Each row has a name. Each piece below is followed by the name of the row it came from, unless a question asks for something else. Each question is about the rows just above it.

T: [ 25 -31 -10  17 -36]
W: [ 25 -10  25  25  25]
G: [-15 -15 -15 -15  -9]
D: [-21  53 -39 -40 -40]
A: [-54  -6 -19  36   7]
Repeated in W: -> [25]
The value that G holds more than once: -> [-15]
The value that D holds more than once: -> [-40]
which: [-21  53 -39 -40 -40] -> D
The row with [ 25 -31 -10  17 -36] is -> T
which: [ 25 -10  25  25] -> W
Which row holds [ 25 -10  25  25  25]? -> W

M: [-27 -15  28  54 -11 -10]
Y: [-8  4 -6 -6 -6 -6]
V: [-6  7  7  7 -6  7]
K: [-27 -15  28  54 -11  -7]
Repeated in Y: -> [-6]
which: [-15  28  54 -11 -10] -> M
which: [ 7  7 -6  7] -> V
The row with [-8  4 -6 -6 -6 -6] is -> Y
Where do [-6  7  7  7 -6  7] appear? -> V

J: [-17 -22  31  -5  26   4  34   0]
F: [-32  29  12 -32 -32 -32   0  -7]
R: [-32 -32  20  13 -32   4   0 -32]
Q: [ -1 -32 -32  12   9 -32   1  -8]
N: [ -2 -24  26  -5  -5   2   7 -45]
The value that Q holds more than once: -> [-32]
The value that N holds more than once: -> [-5]
which: [ 4 34  0] -> J
The row with [-32 -32  12   9] is -> Q
Repeated in R: -> [-32]
Which value appears more than once in F? -> [-32]

Z: [11 -3 17 25 14]
S: [-25  20  -7 -34  -4]
C: [-18  43 -29  20   3]
X: [-37  15  19 -28 -27]
P: [ -7 -62 -23  -6  -7]
E: [32 13 -1 20 21]
L: [-14  12 -32  37  -7]
U: [ 51  51 -12  21  -9]
H: [ -1  29 -29 -29 -34]
B: [  7  45  16 -21 -19]
The value that P holds more than once: -> [-7]
Which value appears more than once in H? -> [-29]
Which value appears more than once in U? -> [51]
which: [ -1  29 -29] -> H

tiseb: [ 1  0  1  3  0 -2 -6 -2 -2 -3 -8  0 -3 -3 -1 -9 -5 -2 -1  2 -3 -2 -3  3
  1  2 -2  0  4  1  2 -2 -5]
pok: [-16  -5  -2  -1   2  -3  -2  -3   3   1   2  15  14  23  -1  52  34   5
 -21  -2  14  48  32   3 -15  -1 -16 -16  -9  24   2   3 -16]
goze: [ -6   1  -6 -14  -3   6  30  10  10  13  28   2  15  17   7  29  19  10
   2 -10  15   5   8 -13  -5  -7  -3   0 -13  11  -8   4  18]
Fezon: [-22  24 -20  24  24 -18  51  42  18  36 -40  -8  26  25  11  49  36 -48
  10  32  24   0   9  28  25 -14   4  17 -26  16  33   8  21]
Which row holds [28  2 15 17  7 29 19 10  2]? -> goze
Which row holds [ 1  0  1  3  0 -2 -6 -2 -2 -3 -8  0 -3 -3 -1 -9 -5 -2 -1  2 -3 -2 -3  3
  1  2 -2  0  4  1  2 -2 -5]? -> tiseb
[ -6   1  -6 -14  -3   6  30  10  10  13  28   2  15  17   7  29  19  10
   2 -10  15   5   8 -13  -5  -7  -3   0 -13  11  -8   4  18] is in which row? -> goze
which: [-9 -5 -2 -1  2 -3 -2 -3  3  1  2] -> tiseb

biki: [  2 -11   6   2  -4   2  12   2]
mozo: [ 46 -24 -24 -17  15 -28   9 -24]
lev: [ 46  12   7 -17  15 -28   5   9]
tanuv: [-28 -11   6   1  -4 -28  12  10]
Which value appears more than once in mozo? -> [-24]
Repeated in tanuv: -> [-28]
Which value appears more than once in biki? -> [2]
which: [  2 -11   6   2  -4   2  12   2] -> biki

nubi: [-19  -1   5   0  12   1  -4   1   1   6  14  -3   6   6]
refa: [  8 -15  -1   2   8   1  14  -4  -3   1   1   1   6   4]
Karup: [ 7  8 -5 -3 -1 -3 -2 -5  0 -3 -7 12 -3 -9]
luf: [  8 -15  -1   7   8  -7  35   7 -30  -8 -18 -14   8   2]
vumut: [ -6   8  -6   1  14   3 -44   4  15  -5  59  22  -5 -28]
Where do [-4  1  1  6 14 -3  6  6] appear? -> nubi
which: [ 1 14 -4 -3  1  1] -> refa
The row with [  8 -15  -1   7   8  -7  35   7 -30  -8 -18 -14   8   2] is -> luf
which: [  8 -15  -1   2   8   1  14  -4  -3   1   1   1   6   4] -> refa

sivo: [ 51 -28 -33  -1  10  61  36 -34  18  -7]
nalo: [  2   4  54 -32   1  16  33  -7  -1  10]
tuvib: [ -4 -49 -31 -48   6   1  50   1   3 -33]
loz: [  1  46  33 -31   4 -53  -6  33 -15 -35]
devi: [ 43  24  35 -28  31   1  44  33 -31   4]
ziv: [ 36  47  47  54  47  -6   0 -23 -58 -48]
Kib: [  8 -21  11  37   6 -15 -22  49  53 -16]
ril: [-31 -31  51  13   5 -23   6  54  55 -25]
Repeated in ziv: -> [47]
Where do [  1  44  33 -31   4] appear? -> devi
Repeated in ril: -> [-31]

Bido: [-29  29 -34  14 -14]
muda: [-29  29 -34  12 -13]
ses: [-22  24 -38  16  -6]
fil: [-26  25 -36  14 -17]
Nodir: [-28  14 -43  17 -10]
kivop: [-28  19 -41   9 -15]
Radi: [ 18  23 -32  18  -6]
ruv: [-18   7 -18   7 -18]
Which value appears more than once in Radi? -> [18]
which: [-28  14 -43  17 -10] -> Nodir
The row with [-26  25 -36  14] is -> fil
which: [-28  19] -> kivop
which: [-26  25 -36  14 -17] -> fil
which: [-41   9] -> kivop

Pove: [-34 -31   1 -41 -11 -24  41 -39  50 -11 -19  -2  45 -10  -8  48 -21  43
 -31  23]
Ziz: [-12  -4  13  -8 -45   0  25  -8  39   0  17  16  34  -8   0 -41 -14 -11
  17 -10]
Gibu: [ 13  -4  17  -8  -8  39   0 -45  25 -12 -45  16  34  -8  17 -41  17 -11
  17 -10]
which: [ 13  -4  17  -8  -8  39   0 -45  25 -12 -45  16  34  -8  17 -41  17 -11
  17 -10] -> Gibu
The row with [-12  -4  13  -8 -45   0  25  -8  39   0  17] is -> Ziz
Which row holds [-45   0  25  -8  39]? -> Ziz

fules: [ -9  -4  12 -17   6  15  24  32 -16 -25  17 -20  14  -5 -21   9 -11  27
  46 -49  11 -57   5  53  17 -19  32  37  15   0 -32  32 -11]
vut: [ 0  3 -3  3 -2 -8 -3 -4  6  1  1  8  7 -2  7 -4  5 -5 -4  7 -2  4 -1 -7
  1  5 -4 -7 -2 -8 -3  2  4]
lav: [ 18  26  13   7 -10 -15 -19 -14  19  30  -6  24  -8  -4  21 -11   4 -23
 -31  47 -34  39  -2 -27 -19   9 -30 -13 -36  -9  29 -26 -20]
Vab: [ -9   5   4 -10   0 -15  12  17   0 -15  13   6  27 -12   0  -7   2   2
  22 -20  -5 -37  -3  18  13  -3  14   9  30 -23 -28  28  -5]
tanu: [ 13  18  12   3  -7  -8 -13  -9  10  21  -4  14  -9  -4  11  -7  -1 -14
 -20  30 -26  24  -1 -16 -15   3 -21  -5 -25  -5  21 -20 -19]
mired: [  2  -4 -19  10 -12 -14  -1 -19  16  -8  -1  12  11   3  15  -5  14  -7
 -12  11  -1  15   1 -14  -1   6 -17 -20 -10 -13 -17   2  19]
Kap: [  9  13   9   1  -6  -6 -13  -9   5  19  -7   9 -13  -4   7  -7  -3 -15
 -21  26 -24  22  -3 -18 -15   2 -19  -7 -26  -2  22 -22 -17]
tir: [ -2  -6 -26  15  -7 -21  -6 -16  22 -14   5  21  30   4  23  -5  25  -6
  -5   8  19  10   2 -15  12  15  -9 -25   4 -20 -29  19  37]
Tomus: [ -2   5  -9   5  -3 -23  -5  -7  14   0   2  20  20  -5  16 -10  13 -14
  -9  14  -5   6  -4 -18   4  12  -7 -18  -2 -21  -9   8  11]
Repeated in lav: -> [-19]
Where do [  9  13   9   1  -6  -6 -13  -9   5  19  -7   9 -13  -4   7  -7  -3 -15
 -21  26 -24  22  -3 -18 -15   2 -19  -7 -26  -2  22 -22 -17] appear? -> Kap
[ -2   5  -9   5  -3 -23  -5  -7] is in which row? -> Tomus

zodad: [ -6  -6   5   3 -15 -11 -12  -2  -1]
Ledan: [-4 12  2 15 -5 13 -3  1  1]
Bufi: [-3 12 13 15  2 -5 -1  2  5]
Kapu: [ 8  2 -5 -3 12 13 15  1 -5]
toz: [ 2  2 -5 -3  2 13 15  1 -5]
which: [ 2 -5 -3  2 13 15  1] -> toz
Where do [-3  2 13 15  1 -5] appear? -> toz
The value that Bufi holds more than once: -> [2]
Which row holds [ 8  2 -5 -3 12 13 15  1 -5]? -> Kapu
Repeated in zodad: -> [-6]
Which row holds [ 2  2 -5 -3  2 13 15  1 -5]? -> toz

zakas: [ -5  27   4 -15 -19  14   9  -4 -24 -22 -30  12   6  -6   9  12  27  49
  42  -8   8  -4  -1   9   9  27  23  -8 -30  40 -31 -25   1  -5 -41 -18
   9   1 -18 -11 -22   0 -23]
gek: [  7  23  18 -12  18  22  22   0 -16   7 -11  -5  -7 -11  -5  -8  10  17
  10  -3  -8   3   7  -2  -3   7  26   7  -3  10 -22  -8   0 -11 -10  -8
  13 -23 -18  -2   9   8   9]
bobak: [ -4  23   5 -12  18  20  27  -1 -11  -1 -15  -4  -2  -4  13  10   6  37
  20 -13  -5  -2   5  14   9   7  21 -10 -23  21 -20   2  11  -5  -6   0
  10  -1 -18  -4  -2  -4   7]
kagaz: [ -4  34  14  -4  -4  20  13  -2 -20 -19 -23  12  -9   6  -6   1  10  29
  26  -1   5  -4  -2  14   8  20  27   4 -14  29 -22 -24  -2   0 -31 -14
   8 -10  -9  -6 -14  17  -7]
sav: [ 18  32  25 -15  12  21  32  -1 -19  -3 -24  13   5 -14  -2 -13  25  15
  11  -8  14  -4 -20 -15   6  14  27   2   7   0 -11 -29  -2  -6  -8 -18
   9 -27 -19 -12  -2  -3 -18]
zok: [ 17  29   4 -13  13  19  28   9 -11   9 -21   3   8 -32   8  -7  18  26
  16 -13   2   2  -8  -8   2  -3  -8 -17  21  24 -14  -1  -1 -14  -8 -14
  16 -24 -22   0   8  -5  -4]
pof: [ 23  20  18 -17  16  23  24  -5 -21  -4 -16  -4 -10   5   2   0   7  27
  18  -2  -3  -4  10  13   8  11  24  -1 -14  21 -17  -8   6  -2 -14  -5
  12  -6 -13  -8  -4   2   9]
[23 18] is in which row? -> gek
Where do [ 24  -1 -14  21 -17  -8] appear? -> pof
which: [ 17  29   4 -13  13  19  28   9 -11   9 -21   3   8 -32   8  -7  18  26
  16 -13   2   2  -8  -8   2  -3  -8 -17  21  24 -14  -1  -1 -14  -8 -14
  16 -24 -22   0   8  -5  -4] -> zok
Where do [-2 -3  7 26] appear? -> gek

Puvor: [-25 -25 -25  -4  56]
Bame: [-25 -25  -4 -25 -19]
vebup: [ 33  38  50  32 -14]
sur: [ 33  38  50 -39  38]
which: [-25 -25  -4 -25] -> Bame
The value that Puvor holds more than once: -> [-25]

nozu: [ -8   4  22  23  -4   1   5  -4   0 -47]
kupa: [  0 -19  24  20  -4  -1  12   4  -7 -26]
Mol: [  9 -45   7  -4  -2   1  12   7 -17  41]
zogom: [  3 -11 -26 -22 -11  -2 -11  -6   8  28]
Nali: [  6 -46  32  22  -5  -3  20  14 -17  -9]
ral: [  9 -45   7  -4  -2   0  12  19 -17  41]
The row with [-4 -2  1 12  7] is -> Mol
Which value appears more than once in zogom? -> [-11]
Repeated in Mol: -> [7]
which: [ 20  14 -17] -> Nali

